In the rows, 128 means zero.
One turn or mirror swaps these rows in pairs. Which row does each one swap with?
The rows were stretched afterwards, more along some directions than others.
j71: [140  94 114 149 148  97 123 177 121 157 134 155 139 143 145  70]
j233: [103 147 115 148 120 152 124 126 139 131 120 164 143 137 160 142]
j510: [130 129 108 152 130 135  93 129 111 124 123 121 128 126 124 116]
j829: [133 109 122 178 123 143 116 149 128 141 139 144 156 134 114 133]
j450: [121 132  96 153 120 114 139 153 156 159 169 121 141 116 169  86]
j970: [129 133  85 129 130 116 128 128 117 122 126 123 134 135 163  87]
j624: [129 119 137 170 162 138 119 166 157 173 137 160 156 116 131 108]
j30: [131 104 134 141 146 138 115 145 126 144 121 159 140 159  93  85]
j445: [130 139 130 123 156 141 147 151 111 160 110 132 138  95 154 116]
j611: [157  99 152 134 158 102 144 178 102 163 136 141 149 145  97  94]
j608: [123 134 104 140 139 127 122 139 111 114 134 160 123 100 176  98]
j327: [124 104 139 139 162 134 105 187 106 133 152 169 133 114 132  94]
j470: [135 103 125 163 139 138 119 175 146 160 156 137 157 155  84  75]
j16: [106 112 137 139 137  95 113 142 128 136 131 143 140 187 111  91]
j459: [113 123 138 139 130 140 100 167 123 134 160 155 126 152  87 129]
j323: [102 126 113 120 139 100 112 128 124 138 118 122 136 137 145 145]
j478: [122 113 133 142 115 154 125 170 127 126 176 141 132 120 110 119]
j773: [119 131 115 115 141 110 118 144 130 132 117 149 137 135 167 144]
j307: [144 143 130 145 151 149 136 121  96 130 106 146 131 104 129 126]
j765: [121 153 114 150 139 149 148 151 165 155 146 148 145  87 155 109]
j922: [145 105 151 145 186 148 134 180 123 178 120 149 158 105 103 104]
j910: [123 109 111 126 132 115 134 166 127 130 129 150 126 127 159 102]
j811: [120 137 101 127 122 126 110 127 126 125 131 115 132 131 140 107]
j552: [111 116 107 149 141 100 108 187 146 149 155 172 146 138 135  75]
j719: [142 109 125 132 144 135 140 143 120 130 132 124 135 115 135 121]
j441: [136 106 144 164 165 118 120 154 112 175 101 146 162 177  90  92]
j767: [155 137 122 113 160 136 149 139  91 131 122 141 125 102 156 107]
j312: [125 131 109 115 133  87 133 138 106 143 120 114 127 149 149 108]
j573: [131 144  99 142 136 122 147 119 129 151 112 125 144 135 137 113]
j965: [131 103 127 169 152 138 120 169 137 187 120 146 157 157  80  92]
j872: [148 139 107 159 157 144 134 123 119 141 100 120 140 113 143 116]
j793: [150 119 109 125 146  97 139 129 105 144 114 112 132 125 155  69]
j50: [135 131 124 135 121 148 141 156 167 147 153 145 135 115 135 125]
j47: [138 140 114 153 137 145 133 114 102 138 111 118 144 120 122 112]
j650: [136 109 155 160 179 132 128 149 119 183  88 151 156 141 111 115]
j706: [127  96 129 144 133  96 112 170 116 137 152 131 141 187  94  71]
j776: [140 113 143 154 168 121 128 181 125 165 129 149 147 139  99  61]
j227: [120 107 144 142 138 116 119 179 135 170 148 135 147 155  74  98]
j690: [133 131 131 119 148 164 117 153 127 124 124 169 124 120 129 129]
j798: [133 144 120 123 152 131 129 137 128 127 144 141 136  89 173 131]

j227 swaps with j312
j650 swaps with j307
j767 swaps with j922

